50 stands for zero in the data rows.
Some points, one per row:
"56 69 51 47 48 46 53 44 47 52 51 61 56 18 18 50 59 60 28 58 48 47 51 57
 48 51 44 65 56 40 52"
"51 48 57 50 55 55 48 54 50 52 53 58 49 52 47 58 46 50 63 48 20 50 55 53
 17 52 59 52 57 58 53"
"58 45 53 45 54 47 18 44 18 59 54 44 45 47 54 48 58 55 62 17 50 38 56 63
 52 43 54 57 44 46 56"
"44 56 52 61 55 56 50 59 60 50 52 57 49 59 45 55 48 57 47 43 60 57 49 47
 50 55 57 48 59 58 20"
"61 54 63 42 41 45 63 43 18 45 58 72 52 40 64 60 62 58 41 59 20 39 57 57
 54 44 40 61 59 19 50"
"58 47 53 44 42 29 58 46 56 72 57 43 73 49 57 45 55 32 34 54 47 41 60 56
 80 61 56 31 31 57 34"
"27 67 28 77 73 73 37 73 73 53 27 45 52 75 26 33 25 72 43 31 78 81 27 28
 17 75 67 57 55 72 71"
"52 52 18 47 51 51 43 56 53 50 56 54 53 18 58 56 48 53 57 48 53 49 19 53
 50 47 56 49 56 54 54"
"39 69 37 69 57 65 42 67 68 45 37 61 55 70 38 48 34 64 33 31 69 63 37 34
 44 67 53 52 64 67 60"
"56 49 48 51 39 41 66 52 57 19 60 43 74 52 55 57 58 31 51 59 50 44 58 53
 72 65 58 32 33 53 37"
"51 60 56 51 52 19 18 50 46 50 58 19 53 49 63 19 58 19 45 53 55 48 53 59
 50 45 52 59 51 43 53"
"72 31 63 32 46 19 57 18 36 19 61 40 47 40 73 44 73 19 63 79 31 31 67 78
 58 41 42 70 38 35 20"
"58 49 48 51 37 29 72 52 60 82 64 40 78 49 54 61 55 21 45 58 43 17 58 54
 73 67 60 26 28 50 37"
"57 44 50 46 50 48 48 53 53 50 49 19 51 50 55 55 51 48 63 51 53 49 55 19
 51 51 54 51 48 51 56"
"18 69 40 18 18 65 48 18 63 46 44 59 52 64 38 51 35 59 35 38 66 62 41 43
 40 62 55 52 65 57 20"
"52 50 53 18 57 57 50 54 53 50 50 53 48 56 47 54 51 58 58 52 58 53 56 57
 51 46 54 18 54 52 57"
"50 18 59 47 62 66 36 55 47 34 53 52 32 51 54 50 47 73 18 49 56 54 54 58
 32 32 20 59 65 58 72"
"58 57 18 49 44 52 58 47 50 52 56 62 53 51 61 56 57 19 40 53 48 49 58 54
 49 52 20 55 55 49 55"
"50 59 50 51 55 49 47 52 55 47 59 61 18 54 51 55 53 57 53 50 58 50 46 53
 47 48 52 51 59 55 57"
"67 53 69 41 37 40 63 37 40 47 60 73 50 37 68 61 65 56 45 64 39 17 65 19
 60 39 35 57 64 42 50"
"46 64 41 55 64 56 45 63 62 57 55 47 48 59 48 39 45 60 53 47 59 62 46 50
 45 57 57 51 53 54 65"
"56 47 59 50 56 50 45 46 49 48 54 49 51 52 18 54 54 56 55 51 51 53 53 59
 56 42 55 53 50 56 53"
"52 49 57 53 53 56 44 49 49 48 56 51 49 49 55 57 49 54 60 49 53 47 53 19
 49 46 59 50 48 58 56"
"52 53 50 50 55 53 46 55 56 50 56 55 47 56 53 56 52 59 60 44 53 56 49 19
 51 45 57 46 58 19 53"
"53 50 54 52 62 19 35 18 43 33 53 19 36 53 52 60 50 71 78 47 59 59 47 58
 37 34 55 61 70 50 70"
"43 70 36 69 57 65 49 64 66 51 32 66 54 61 40 51 40 65 30 39 73 62 46 37
 43 64 51 55 62 58 61"
"58 53 44 43 35 24 82 50 62 87 60 40 84 47 53 62 58 21 44 60 42 38 58 53
 83 77 62 24 24 42 31"
"76 26 62 33 43 45 65 27 31 64 59 42 48 29 72 47 73 49 64 88 26 24 77 85
 57 37 20 71 19 29 52"
"65 18 65 40 41 46 61 36 40 45 51 57 48 47 60 71 61 45 55 61 51 45 63 62
 53 41 45 55 19 46 49"
"54 51 57 52 49 48 49 48 51 52 54 62 54 48 51 58 52 54 54 48 53 53 52 54
 50 50 49 49 59 55 20"
16 more points follow, each with its number after it:
"55 54 55 47 51 55 51 53 47 47 60 55 51 18 53 57 53 52 56 52 52 48 55 56
 52 47 55 51 56 51 57" 0
"49 45 57 47 58 63 18 53 45 41 54 54 40 53 57 52 17 64 62 46 54 55 54 19
 45 35 20 58 63 58 67" 1
"40 67 46 57 52 19 49 62 57 49 46 61 50 57 55 46 44 67 39 40 62 57 43 40
 44 17 50 57 63 57 59" 2
"52 48 54 18 57 55 42 49 52 41 57 54 40 53 57 50 48 59 59 51 54 52 56 59
 44 41 57 59 61 52 63" 3
"18 57 51 55 51 19 47 51 18 46 55 60 50 58 50 56 50 57 53 45 57 57 48 49
 49 49 55 49 60 56 59" 4
"42 75 44 69 60 61 53 62 66 48 43 67 52 62 45 48 43 64 34 39 68 60 46 38
 39 61 20 18 19 54 58" 5
"48 50 47 58 52 56 52 53 50 46 44 51 48 54 43 64 46 51 60 45 59 54 19 50
 43 53 20 52 61 58 54" 6
"52 48 53 48 60 55 40 47 45 41 52 53 42 50 49 19 51 61 64 17 56 17 49 19
 45 43 55 53 61 58 20" 7
"55 18 53 51 55 53 40 18 45 50 52 52 46 53 55 51 53 19 62 49 52 56 53 57
 52 41 56 55 57 53 62" 8
"18 61 40 60 65 55 39 56 59 57 49 41 49 63 48 33 46 58 55 44 60 61 41 48
 17 59 57 57 19 58 68" 9
"63 62 62 44 18 39 63 36 43 44 59 82 57 38 76 60 68 56 17 67 20 39 61 58
 57 46 25 75 67 33 40" 10
"35 70 38 71 64 69 46 69 65 50 38 19 49 72 33 44 35 67 42 30 76 70 34 33
 34 67 60 53 59 65 63" 11
"58 40 57 44 45 57 56 43 18 47 52 55 44 47 58 65 54 47 58 55 49 50 65 62
 49 43 49 18 57 51 50" 12
"53 47 51 44 54 52 18 51 50 52 55 52 49 48 51 53 17 56 60 59 52 45 53 60
 51 49 50 56 46 47 54" 13
"50 48 60 52 53 58 42 47 50 40 57 19 18 53 53 48 53 59 59 52 20 51 19 52
 46 38 51 59 60 54 61" 14
"57 18 57 52 38 38 53 46 56 67 18 19 69 52 57 48 56 41 40 52 48 44 62 61
 72 57 53 37 36 59 37" 15
Which three of these numbered points are nearest to each point below by angle, seen from the average point of the first points? Their numbers follow each, nearest first.
"53 43 51 49 43 44 59 50 49 67 18 46 61 51 52 19 57 33 58 54 49 46 19 52
 66 57 60 40 43 46 48" > 15 8 6
"53 55 52 53 53 55 51 18 45 45 52 63 50 54 54 53 54 19 50 55 50 50 58 57
 51 51 53 58 57 48 50" > 8 10 12
"58 48 49 45 38 32 73 48 53 76 59 45 76 44 56 61 56 19 50 55 49 43 61 51
 77 66 63 31 29 48 38" > 15 12 8
"48 55 49 18 18 51 48 56 56 50 55 57 52 53 52 50 50 56 59 46 54 55 53 56
 52 52 58 51 52 59 60" > 3 13 0
"45 63 45 55 59 58 47 58 60 45 47 59 47 18 50 54 42 62 46 40 58 17 44 19
 17 52 54 55 59 59 20" > 7 0 11
"18 54 77 40 31 37 69 30 31 42 74 88 58 32 84 68 66 55 30 65 31 32 71 61
 65 34 21 66 77 30 34" > 10 4 12
"51 42 52 53 57 59 48 49 46 51 56 51 43 18 55 53 54 56 57 49 51 48 55 55
 50 43 52 56 57 54 60" > 0 3 14
"55 47 52 53 52 58 50 51 18 50 53 59 47 53 49 53 51 56 55 54 52 55 51 54
 49 49 52 46 56 53 20" > 12 7 4
"18 43 56 50 54 55 46 54 47 43 52 51 39 57 18 52 46 60 65 55 51 52 58 57
 44 41 20 59 19 55 60" > 9 5 1
"47 46 48 52 51 57 52 56 53 51 46 58 46 53 18 57 43 52 60 49 60 55 50 50
 44 53 20 47 55 58 56" > 6 5 1
"61 83 46 54 44 45 33 43 52 52 44 52 58 51 61 55 56 57 60 55 57 50 56 57
 52 17 53 35 66 48 54" > 2 12 0
"43 03 63 35 61 65 84 54 47 49 87 33 39 50 54 47 57 19 18 51 44 47 52 61
 48 41 63 72 16 59 63" > 8 14 15
"58 55 60 44 50 44 55 50 46 49 62 54 49 45 62 46 60 56 45 61 49 42 53 58
 53 46 20 62 52 46 54" > 10 0 1
"49 55 53 48 50 54 43 51 55 45 57 53 48 18 50 56 51 58 58 49 20 54 49 55
 53 51 56 48 55 56 20" > 0 14 10
"58 93 18 58 45 43 29 18 50 53 32 50 58 43 58 60 55 54 63 55 53 56 63 50
 52 49 53 32 72 49 49" > 2 12 4
"62 52 64 46 44 49 54 42 42 48 60 62 46 48 18 19 53 55 54 56 48 46 57 19
 55 41 44 56 57 19 53" > 7 1 10
"59 39 57 49 48 50 50 52 47 53 50 45 51 48 50 19 49 19 56 17 54 53 56 56
 54 47 52 45 50 52 49" > 8 7 15
